In the data rows, zero lies at 4.5, halfway between 4 and 5.
Some points, one per row:
[5 4 5 1 4 6 3 6 5 6 1 6]
[5 5 5 1 4 4 3 4 5 5 1 6]
[2 4 5 3 5 9 4 8 6 6 8 7]
[7 5 5 5 5 2 6 3 2 3 2 2]
[4 5 4 3 4 4 2 4 7 4 5 5]
[3 4 3 8 5 5 5 5 5 4 9 4]
[2 5 2 5 4 4 2 4 7 5 6 6]
[7 4 8 2 5 8 7 7 0 5 2 3]
[4 4 4 6 5 6 6 6 2 4 7 4]
[6 4 5 8 5 2 7 4 2 4 5 1]
[3 4 5 6 5 6 5 6 4 5 7 5]
[4 5 5 0 4 6 3 6 6 6 2 8]
[3 4 3 7 5 3 4 4 6 4 6 5]
[6 4 6 1 4 5 4 4 5 4 1 7]
[7 5 6 3 4 4 6 5 3 4 2 2]
[6 4 5 5 5 4 7 6 2 4 4 1]
[5 5 4 2 4 4 3 4 6 5 2 7]
[5 5 5 3 4 3 3 4 6 5 3 7]
[4 3 6 5 6 8 6 7 3 5 6 5]
[2 5 3 6 4 3 4 3 7 4 7 7]
[5 5 4 2 4 5 3 4 7 4 1 7]
[6 4 6 3 6 8 6 8 2 5 4 2]
[4 5 4 2 4 3 2 4 8 6 3 8]
[5 5 4 5 4 2 2 2 6 4 3 5]
[3 4 3 8 5 5 6 5 5 4 8 5]
[5 6 4 6 4 1 5 1 4 4 4 3]
[3 4 4 7 5 6 6 6 5 4 9 3]
[6 4 6 2 4 7 4 6 3 5 2 4]
[4 4 5 5 4 4 4 4 4 4 3 5]
[3 5 3 8 4 3 6 3 4 4 7 3]
[6 5 6 6 5 5 6 5 2 4 5 2]
[5 5 4 1 4 5 2 5 7 5 1 7]
[3 4 4 2 5 6 3 5 7 5 4 8]
[1 3 3 6 5 6 5 5 5 5 9 7]
[4 4 7 2 4 8 5 7 2 5 5 4]
[4 5 4 2 4 5 2 4 7 6 2 7]
[4 4 4 3 6 7 3 6 6 6 5 6]
[4 4 5 3 4 4 4 5 4 6 4 5]
Then 12 other points, each followed by its number:
[5 5 3 6 4 1 4 1 6 4 3 4] 0
[7 6 4 4 4 1 3 2 5 3 0 5] 1
[6 5 6 4 4 5 5 4 3 4 3 4] 2
[5 5 4 3 4 3 3 3 5 5 2 5] 3
[5 5 3 5 4 1 2 1 6 4 3 5] 4
[3 5 3 5 5 3 3 3 7 5 5 6] 5
[4 3 5 5 5 7 5 6 4 4 7 6] 6
[6 5 5 2 4 3 3 3 5 5 1 5] 7
[4 3 6 4 5 9 7 9 2 4 7 3] 8
[4 5 4 8 5 3 4 3 6 4 7 4] 9
[3 5 4 4 5 6 2 5 6 5 6 6] 10
[6 5 5 5 4 2 4 3 4 4 2 4] 11
Which two of these numbered points are nearest to each point below, ignoring the 3 directions in which the first points spread most? Their numbers follow each, nearest first.
[4 4 3 6 4 3 5 3 6 4 5 5] > 0 8
[6 5 6 2 4 7 5 6 3 5 2 5] > 2 11
[8 4 8 1 4 5 7 6 2 4 0 3] > 8 6
[8 5 6 5 4 1 6 3 1 4 2 1] > 7 3
[5 5 4 5 5 2 5 2 5 4 4 3] > 5 7
[4 5 4 7 4 3 4 3 5 3 8 3] > 10 2
Now 12 new points, numbered from 0 again:
[4 4 4 3 5 4 3 4 6 6 4 6] 0
[6 5 4 6 4 1 4 1 6 3 2 3] 1
[6 3 6 5 5 7 7 7 1 5 5 2] 2
[4 5 4 3 4 4 3 4 7 5 4 6] 3
[8 5 5 6 4 1 7 2 1 3 2 0] 4
[3 4 4 4 5 7 4 6 6 6 7 7] 5
[4 4 5 3 5 7 5 6 5 5 4 4] 6
[4 4 6 5 4 7 5 6 3 5 6 3] 7
[4 4 6 4 6 8 7 8 2 5 5 3] 8
[7 6 5 6 4 3 5 4 3 4 4 2] 9
[2 5 3 6 5 4 4 4 7 5 9 8] 10
[8 5 7 4 4 5 6 6 1 4 2 1] 11
Which two of these numbered points are nearest to each point below, ignoring the 3 directions in which the first points spread most? Their numbers follow each, nearest first.
[4 4 5 6 5 3 6 5 4 4 7 4] > 10 3
[4 5 4 9 5 2 7 3 3 3 7 3] > 10 5
[6 4 6 3 5 7 6 7 3 5 4 4] > 5 3
[3 4 5 9 5 6 7 6 2 4 9 2] > 7 11
[6 5 4 4 4 0 4 1 5 5 1 4] > 0 5
[5 4 7 4 5 8 6 8 3 5 7 4] > 11 3
